Here is a table of points, one per row:
 0.05  1.57  0.84  0.37 -0.07 -0.91  0.21 -1.15  0.14 -1.79  1.87  1.15 -0.12  1.25  2.07  2.47  0.49  0.63  0.64 -0.64  0.01 -0.26  1.73 -0.15
-0.91  0.18  0.95 -1.04 -0.48  0.65  0.85 -1.22 -0.93 -0.34  0.40  0.52  1.04 -0.77 -1.91 -1.04 -1.96  0.74  0.07 -0.33 -1.38  0.91  0.12 -1.77
-0.59 -0.27 -1.16 -1.19  0.85 -2.36  2.02 -0.43 -1.57  2.04  0.55  0.04 -0.33  0.10  1.04  0.39 -0.55  0.91 -0.71  0.34 -0.49 -1.12  0.91  0.31
 0.90 -1.81  0.40  0.91 -1.74  1.56 -0.16 -1.17 -0.48 -0.54 -0.72 -0.62  0.68  0.32  0.83  1.17  1.12 -0.44 -0.28  2.44 -1.03 -0.25  0.23 -1.41
-0.89 -1.28 -0.13  0.67  0.68  0.56  2.83 -1.30 -1.26  0.37 -0.84 -0.66 -0.38 -0.62  0.56  0.92  0.39 -1.36  1.56  0.56 -0.58  0.51 -0.67  0.57
 1.88 -1.40 -0.99 -0.81  0.68  0.76 -0.79  1.03 -0.12 -0.01  0.92 -0.63 -1.46  0.44  0.72  0.20  0.60  0.18 -0.29 -0.59 -0.39 -0.76 -1.79 -1.52
-1.69 -0.07 -0.45 -1.27 -1.60  0.60  1.72  1.54 -1.24  0.42 -0.80 -0.56 -0.36  0.23 -0.52 -1.73 -0.01  1.16  1.95 -0.02  1.58  0.83  0.98 -1.08
 0.56 -1.48 -2.32 -1.61 -1.94  1.62  0.17  1.51 -0.44 -0.11  0.42  2.10  0.60 -0.35 -0.29  0.49  0.75 -0.17  1.55  1.39  1.55 -0.22  1.33  0.86
-0.03 -0.15 -0.60 -0.10 -0.11  1.41  0.42 -1.57  2.10  2.17 -0.98  2.50 -0.26  0.86  0.19  0.86 -0.33 -0.27 -1.26  1.05  0.33 -0.12 -0.85  0.86
 0.65  0.62  0.13 -1.03 -0.82 -0.69  1.22 -0.36  0.44  0.63  0.85  0.73 -1.65 -0.42 -1.20 -0.88  1.48  0.38  0.30  0.82  0.06 -0.08  0.67 -0.40
-0.48 -1.02  1.22  0.06 -0.66  0.83 -0.80  0.13  0.38  1.15  1.60  0.90  0.39 -0.25  1.25 -0.28 -0.97 -0.31 -0.44 -0.42 -0.19 -0.57  1.41  0.31
-0.46  1.71  0.49 -1.16 -2.17  1.77 -0.40 -0.09 -0.34 -1.71  0.11  0.00  0.11  1.40 -0.21 -0.22 -0.16 -0.35 -2.35  0.40  0.83 -0.03  0.06  1.54
-0.59  1.04 -0.60  0.21  0.59  0.38  1.47  1.45  1.00 -1.03  1.82 -0.93  0.15  0.74 -1.02  0.08 -0.26  0.49  0.72  0.01 -0.77 -1.15  0.52  0.81
-0.83  1.90 -0.79  0.67  0.65 -0.72 -0.06  0.28 -0.82  0.51  0.63  0.28  1.75 -0.93 -1.13  0.69 -0.01 -0.70  1.73  0.07  1.46  1.11  0.24 -2.09
 0.03 -0.08  1.36  2.40 -1.29 -1.04  0.25 -0.25  0.47 -0.88 -1.30  1.41  0.01  0.15 -0.41 -1.20  0.32 -0.73 -0.30 -1.54  0.50 -1.97 -0.60 -1.44
 0.23 -0.58 -0.30  1.39 -1.58 -0.30 -0.28 -0.99 -0.92 -0.25  0.77  0.12  0.27  0.37 -0.77  0.02 -1.26  0.73  0.00  0.92 -2.86 -0.51 -1.32 -0.18
 0.90  1.84  0.04 -1.78 -0.41  0.33  0.78  0.11 -0.48  0.34 -2.51  1.55  1.45  0.46 -0.71  0.94  0.50  0.53  0.34  0.97 -1.20  0.32 -0.13  0.05
 0.38  0.85  0.91  0.45 -0.24  0.42  0.08 -0.48 -0.21  1.86  0.36  0.06  0.15  0.68 -1.39 -0.09 -0.15  0.82  0.33  0.30 -1.77 -1.21  0.12 -0.57
-0.03  0.11 -0.66  1.34  0.02 -0.90 -0.38  0.56  1.26  0.86  0.12 -0.12 -0.56 -0.03 -1.03 -1.69  2.03 -0.68  1.06  1.08 -0.84  1.26  1.08  1.51
 0.93  0.31  1.68  0.74  0.20 -1.80  0.85  1.08  1.25 -0.67 -1.49 -1.13  0.88 -0.49  0.16  1.20 -1.87  0.41  0.35  1.00  1.15  0.58  0.44  0.79
 1.26 -0.29  1.90  0.88 -0.42 -0.23  0.67 -0.36 -0.97  0.43  2.48 -0.06 -0.19 -0.56 -1.23 -0.16  0.66 -1.10  0.16 -1.17  1.92 -0.28 -0.18  2.02
 1.34  1.07 -0.99  0.73  0.29  0.90  0.37 -0.63  1.43 -1.26 -0.03  0.48 -0.89 -1.08 -1.54 -1.27  1.02  1.04 -0.15  0.11  0.00 -0.69 -1.70  0.40
-1.10 -0.14  0.86  0.41 -1.02 -0.36 -1.76  0.11 -0.13  0.63 -1.99  0.10  0.56 -0.49  0.11  0.11  1.41  0.66  0.02 -1.99 -1.73 -0.07  0.47  1.28
-0.70 -0.14 -0.29  0.87  0.70 -0.25 -0.21 -0.60  0.71  0.71 -1.52  0.89  0.60  0.86  1.90  0.05  1.02  0.62  1.88  1.01  0.76  0.80 -1.66 -0.34
-0.18 -0.61  0.17  0.78  0.08 -1.52 -1.84  0.54  0.03  0.89 -0.01  0.39 -1.12  1.02 -0.10 -0.92  0.16 -0.09 -0.06 -0.41  1.53  0.88 -1.93 -1.05
-0.13 -0.25  1.57 -0.53 -0.45  0.32  0.12 -1.06 -2.80  0.86 -1.20  0.04 -0.67  0.57  0.49  0.54  1.79 -0.55  0.03 -1.68  0.26 -0.67  0.86  1.55
-0.02 -0.07 -0.74  2.17  0.68  1.12  0.17 -0.93  0.36 -1.34 -1.35 -0.51  0.35  1.49  1.60 -0.11  1.44  0.80 -1.13 -0.82  0.55 -0.68  0.18  1.00
-0.35  2.03  0.88  0.09 -0.44  0.29  1.10  0.59 -0.78  1.32  0.97 -0.16  0.55 -0.60  1.01 -0.34 -1.94  0.18 -0.87  1.09  0.04 -1.67 -1.72 -0.92
 0.99  0.48 -0.68 -0.83  1.84  0.61  1.54 -1.01 -0.02 -0.33  0.96  1.05  0.25  0.05  0.66  0.18  0.62  0.86  0.97  0.24 -0.83 -1.11 -0.96  1.30
 1.46  0.56  0.11  0.10 -0.43  1.56  0.89  1.05  0.00 -0.72 -0.85 -0.78 -0.55 -1.36  0.10 -1.10 -1.36 -2.11 -0.49 -0.66  0.47  0.13 -1.62  0.30
 0.25  1.49  0.98 -1.78  1.24  0.82 -2.19  0.22  1.16 -0.17  0.63  1.70  1.05  2.08  1.03 -1.37 -1.45  0.90  0.08 -0.26 -0.74  0.27  1.27 -0.35
 0.30  0.93 -0.33 -1.50  0.52 -0.53 -0.71  0.12  0.95  0.46 -1.31  0.51 -2.75 -0.30 -0.99  0.54 -0.91  0.81  1.59 -0.12 -1.10 -2.29  1.67  0.26
 0.59 -0.86  0.58  0.98 -0.19  1.24 -0.83  1.34  0.57  1.11  0.92 -2.04 -0.67  0.17  1.11  0.25 -0.95 -0.44  2.45  1.62 -0.86 -0.18 -0.26 -0.09
 0.26  0.33 -0.71  1.20 -0.03 -0.37 -1.42 -1.84  0.81  0.81 -1.69 -0.81 -0.29  0.12  0.98 -0.85  0.17 -2.00  0.06 -0.99 -0.17  0.07  2.00 -1.35
 2.36  0.32  0.84 -0.70 -1.00  0.48 -0.64 -1.00  0.85 -0.27 -0.37 -0.74  1.31 -0.89 -2.12  0.32 -0.98  0.89 -0.37 -0.53 -0.02  0.73  0.87  0.47
 1.29 -2.33  0.65  0.37 -0.15  0.76  0.66 -1.99  1.86  0.50  0.83  0.20 -0.03 -0.58  0.70  1.75 -1.47  0.22  0.83 -0.37  1.63  1.14 -0.62 -1.26
-2.49 -0.87  1.31  1.00 -0.12  0.11 -0.96  1.19 -0.28  0.23  0.90 -0.59  0.21  1.23 -0.22 -0.55  1.02  1.59 -0.25  1.17  0.00  0.35 -0.97  0.20
 0.64 -1.23 -0.10  0.06  0.35 -0.65  0.53  0.66 -0.34  0.70  1.28  0.61  1.60  1.21 -1.09 -0.92 -0.22 -1.22 -0.55  0.79  0.71 -1.03 -0.48 -0.57
 1.98 -0.30 -0.38  0.32 -0.24  1.04 -1.44  0.49  0.06  1.46  1.10 -0.20  0.19  0.38  0.92  0.76  0.93  1.90  0.16 -1.57 -0.52  0.51 -0.07 -0.76
-0.86  0.78 -0.15 -1.94  0.94  1.27 -2.03 -0.16 -0.31  0.28  1.48 -1.37 -0.82 -1.81  0.98 -0.52  0.62 -0.39  0.83  1.52 -0.54 -0.47 -0.85 -0.17
-0.48 -0.82 -1.09  0.12  1.51 -0.04 -0.79 -0.69 -0.83 -0.51 -1.17  0.24  1.07  0.14 -0.60 -0.18  0.94 -1.27 -0.35 -0.73  0.17  0.27  0.71  0.56
-1.21  1.26 -0.63  1.82  0.28 -0.30 -1.17 -1.96  0.19 -0.28  0.09 -0.58  1.69 -2.00 -0.48  1.87  1.18 -0.42 -0.56  0.06  1.15 -0.18  0.64 -0.67
-0.01  0.05  0.01 -0.71  0.32 -0.18  0.57 -2.62  0.17  1.75 -0.48 -1.38 -1.08  1.11  1.07 -1.32  0.20 -0.05 -1.87  0.65  1.00  1.55  0.78 -0.03
-0.11  0.11  2.24  0.52  1.17 -0.50  0.68  1.13  1.06 -0.40 -1.81 -0.05  0.50 -1.30  0.00 -0.79  0.21  0.92 -0.65  0.70  0.86  1.53 -0.73 -0.45
 0.36 -1.19 -1.38 -1.04 -1.85 -2.05 -0.33 -0.70  0.35  0.15 -0.89  0.43  1.02 -0.64  1.51 -0.13  0.66 -1.65 -0.50 -0.58 -2.04  0.75 -0.01 -0.63
 0.13 -0.45 -0.22  1.22  1.32  0.60 -0.90  0.24 -1.31  0.92  0.59  1.80 -0.70 -1.85 -0.13  1.26 -0.71  0.48 -1.39  0.11 -1.94  0.68  0.10  2.44
-0.29 -1.01  0.16  0.72  0.53 -1.38 -0.94  0.64 -0.55 -1.31  0.46  0.97 -0.18 -1.21  0.52 -0.75 -0.54  0.84  0.43  0.67  0.57 -1.78  0.06 -1.74
 0.45  0.38  1.72 -0.70  0.83  1.16  0.52  0.72 -0.58  0.12 -0.96 -0.74  2.19  0.79  2.12 -0.77  0.80 -0.12 -0.03  0.53 -1.01  0.01  1.02  0.60
-0.64  0.68 -0.52 -1.61  1.67  0.96 -0.13 -1.96  1.60 -0.29  0.90 -0.68 -0.15 -0.30 -0.07 -0.47 -0.52 -0.44  1.32 -0.84 -0.30 -1.57  0.14 -0.16
-2.43 -0.41 -1.52  1.01  0.41  1.45  1.17 -0.13  1.03 -0.32  0.12  1.20 -0.96 -0.53 -0.50 -0.36  0.24 -0.25 -0.55 -0.96  0.27  0.63  0.51 -0.89
-1.10 -1.28  0.39 -1.72 -0.42 -0.95 -1.39 -0.09  0.16  0.90  0.45  0.02 -0.35 -0.53 -1.08  0.33  0.26  1.06  0.34 -0.09  0.58  0.66 -0.62  0.96
 0.81 -0.15  0.41 -3.25  0.09 -0.05 -1.12  0.09  1.44  0.24  0.91 -0.44 -0.33 -1.59 -0.38 -1.04  0.09 -0.04 -0.31 -1.29  0.30  0.37 -1.00  0.06
 1.02 -1.36 -0.43 -0.53 -0.10 -0.71 -0.56 -0.27 -0.97 -2.65  0.13 -0.13  2.04 -1.45  0.59 -1.67  0.23  1.14 -0.43  0.57  0.98 -0.51 -0.36  0.80
-0.37 -0.14 -1.18 -0.12  0.16  1.45 -2.30 -0.34 -1.18 -0.41 -1.36 -2.02  0.09  0.21 -0.59  0.92 -1.24  1.74  1.14  0.11  1.16 -2.21 -0.01  0.77
-0.38 -1.75  1.15  1.32  0.33  0.42 -0.84  0.89  0.49 -0.70  0.54 -1.27 -1.70  1.29 -0.32 -1.84 -0.84 -1.86 -0.15  1.43 -0.17  0.08  0.89  1.48
 1.44  0.55 -2.52  0.12 -0.46 -2.09  0.27  0.39  0.30 -0.55  0.15 -2.17 -0.24 -0.61  1.33  1.37  0.42  0.24 -1.77  0.01  0.01 -0.07 -0.49  0.03
There is one direction along which these points spread out most. Take the direction at right angles to it along which they spread out most. Go by this last direction. For each point below, how far along it does it lie, from 0 to 99? The average is 50, and the first point in the table lies past the average. One standard deviation of the points above along it is 16.
 0.92 -1.54  0.47 -0.10  0.82 -1.62  1.30 -0.23  0.05 -1.02 -0.05  0.22  0.67  1.38 -1.94  0.53 -0.46 -0.64  1.30 -1.31 -0.07  0.67 -1.76  1.20 38
-3.07  1.85 -0.30 -1.00 -0.24 -0.63 -0.23 -0.19 -0.17 -0.98  1.04  0.46  0.23  1.43 -0.77  1.72  0.30 -2.13 -1.12  0.96 -1.01 -0.63 -1.01 -0.46 61
-1.10  1.46  1.16  0.19 -0.65 -0.67 -0.17 -0.64 -1.29 -1.33  0.95  1.63 -2.38 -1.27  1.52  0.30 -1.30  0.89 -0.53  0.56 -1.19  1.34 -1.46  0.64 52
-0.31  2.20  0.06 -0.51 -0.06 -0.88  0.18 -0.20  0.49 -1.11 -0.04 -0.57 -0.38 -0.09  1.46  0.08  1.85  0.35  1.71  0.06 -0.85  1.54 -1.21  1.53 60
-0.96 -0.40 -0.97  0.51  1.68 -0.73 -1.04  0.95  0.49  0.85  0.33 -0.45  1.58  0.47 -0.78  0.43 -0.52 -1.25 -1.29 -0.84 -0.09  1.04 -0.61  0.79 43
-1.46 -0.58  0.06 -0.72 -1.44 -0.47  0.50  0.47  2.62  0.37  0.36 -1.20  0.31 -0.11 -1.60  2.13  0.41  0.10 -0.78  0.42 -0.53 -0.73  0.61  0.57 53
-0.29  1.23 -0.93 -0.45  1.01 -1.02 -0.68  0.76 -0.25  0.60 -0.54 -0.09  0.18 -0.04  0.38  0.82 -1.49 -0.87 -0.33 -0.66  0.04 -1.07 -1.48  1.83 58
 1.30  0.42  0.22  0.72  0.68  0.00 -0.18  0.13 -1.66  1.12  0.28 -0.35 -0.11  0.76 -0.85  0.44  0.13 -0.37 -0.15 -0.05  0.54  0.94  1.80  0.32 54
 1.71 -0.43  1.25 -0.11  1.66  0.97  0.32  2.48  0.30 -0.47 -0.36  0.05 -0.47 -0.86  0.93  1.81  0.28 -1.11 -1.59 -1.23  0.60  0.14  0.34 -2.18 40
 0.22  0.94 -0.01  0.99 -1.81 -2.02  0.10 -0.43  1.36  1.74  0.04  1.01  1.87 -0.12  2.08 -1.18 -1.17  0.15 -0.16  0.32  1.02 -0.63  0.56  2.06 54
-1.74 -0.09 -1.56 -0.68 -0.59  1.49  1.44  1.39  0.46 -0.94  0.28  0.00 -0.56  1.67 -0.41  0.66 -2.27  2.21 -1.29 -1.66 -0.07  1.37  0.63 -0.61 56
 0.34 -0.29 -0.23 -0.35  0.78 -1.94 -0.49  0.04 -0.10 -1.76 -1.61  0.76 -2.31  0.01 -0.15  0.85 -0.54 -0.96  0.03  1.96 -0.10 -0.48  0.95  0.00 51
 1.08 -0.20  0.13 -0.88  0.73 -0.28 -0.98 -1.46 -2.37 -0.60 -0.93 -0.06 -0.31  2.02 -1.70 -0.27 -0.24  0.75 -1.21  1.94  1.34  1.34 -0.35 -0.10 49
-0.05  0.61 -0.42  1.79  2.34  0.49  0.05 -1.02 -0.91 -0.42  0.90 -0.21  0.63 -1.10  0.32 -0.31  0.03  0.30 -1.97  0.43 -2.19  0.27  0.85  1.23 62
 0.65  0.46 -0.22 -0.10 -1.59 -0.17 -0.76 -0.88 -1.63 -1.92  1.12  0.30 -0.76  1.22  0.43  0.21 -1.54 -0.69  1.50 -0.35 -1.03  1.07 -0.38  0.55 52
-0.10 -0.89  0.02 -1.04  1.02  0.58  0.47 -0.90  1.93 -0.74  1.02 -1.61  0.15 -0.38 -0.07  0.81  0.98  0.38 -0.60  0.89 -0.33  0.50  0.71 -1.71 48
